Questions about the row below.
1) The entry just right of the largest entry?
2) The largest entry?
3) The entry just left of 52?
[-54 -71 -63 -67 -28  45  52  25]
1) 25
2) 52
3) 45

Read these off the row that follows.
1) Which number is the 3rd smallest entry?
2) Which number is the second largest entry?
3) Which number is the last entry?
4) Which number is the fourth entry?
5) Which number is the entry just left of the largest entry?
6) Which number is the entry just left of the centre entry?
7) Which number is the 2nd entry from the left?
array([7164, 5185, 6333, 2373, 4401, 3308, 5018, 5667, 7972, 2917, 4613])
1) 3308
2) 7164
3) 4613
4) 2373
5) 5667
6) 4401
7) 5185

Questions about the table below.
1) The entry in the top-right corner?
2) The entry directly above the smallest entry?
3) The entry in the bottom-left corner?
4) The entry directly above -54?
5) The smallest entry in the last column?
6) The fourth entry from the end, reading row by row?
7) The entry in the bottom-right corner?
8) The 1st entry, reading row by row?
[[-13  15 -17   2  -6]
 [-42  -6 -26  74  24]
 [ 16  -2  21 -42 -11]
 [ -7 -20 -43  -8   5]
 [  3  -2  21   6 -19]
 [  5  43 -20   5 -16]
 [  9 -19 -14 -10   8]
 [-28  29  16  77  26]
 [-37 -80 -12  -2  18]
 [ 43  16   0 -54 -34]
 [  9   4 -18 -10  21]
 [-27 -16 -53  -2  42]]
1) -6
2) 29
3) -27
4) -2
5) -34
6) -16
7) 42
8) -13

[[-1.5, 2.0, -1.9, -0.7, 0.8, 1.5], [-1.5, 0.4, -0.8, -0.5, -0.4, -0.3], [-0.8, -0.5, -0.3, 1.1, -0.3, -0.2], [2.0, -1.0, -1.0, 0.2, -2.3, -0.4], [-1.2, -0.9, -0.2, 0.2, 0.9, -0.8], [0.1, -0.7, -0.4, -0.7, 0.5, -0.1], [1.4, 0.2, -1.6, -1.0, -1.6, -1.9], [-0.1, -0.1, -0.5, -0.7, -0.7, -0.5], [0.1, -1.3, 0.4, -1.1, -0.5, 0.3], [-1.0, -0.3, -0.4, -1.5, 0.9, 0.7], [-1.1, -1.2, -0.4, -0.2, -2.8, -2.2], [-0.6, -0.7, -0.2, -2.7, 1.6, 0.4], [-0.8, -0.8, -0.4, -0.3, -2.4, -1.7], [-0.4, -0.3, -0.4, -0.2, -0.2, -0.2], [-0.7, -0.3, -0.4, -0.1, -0.4, -0.3]]
The entry just right of 0.8: 1.5
Read off the second smallest entry.
A: -2.7
Read off the first entry in reading order.
A: -1.5
The second entry in reading order -> 2.0
The 3rd smallest entry: -2.4

M = [ 29 -40  13  69 -53  -5]
The entry just right of 69 is -53
The entry just left of -53 -> 69
Report the entry just left of the largest entry.
13

X =
[[ 45  40 -22  21  46  45 -32 -30 -14]
 [ 56  31   0  25  42  62 -51 -17  -8]
 [ 50  34 -27  14  45  46 -51 -36  -8]
 [ 12  30 -33   9  21  61  -2  27  -1]
 [  5  -8 -30 -12  23  55 -18  32   5]
 [-22 -26  37 -16 -24 -50   8 -47   8]
 [-35   7  11   3  19  36  23   9 -51]]
Rows and columns are numbered from 0.
Report the entry in the bottom-left corner.
A: -35
The bottom entry of the column that holds the largest entry -> 36
The entry at row 1, column 0 -> 56
Report the entry at row 0, column 1.
A: 40
The entry in row 0 and column 2 is -22
The centre entry: 21
The entry just right of 42 is 62
Report the entry directly above 32.
A: 27
Report the entry in row 2 and column 0.
A: 50
The entry at row 1, column 1: 31
Report the entry in the bottom-right corner.
A: -51
Report the entry just left of the centre entry.
A: 9
Report the top-left entry.
A: 45
Report the entry just left of the largest entry.
A: 42
Report the entry in the top-right corner.
A: -14
Report the entry just right of -36.
A: -8
The entry just right of the largest entry -> -51
Report the entry in row 1 and column 2.
A: 0
Report the entry just right of the centre entry.
A: 61
Report the entry in row 2 and column 1.
A: 34
Report the entry directly above 61.
A: 46
Report the entry just left of -12.
A: -30
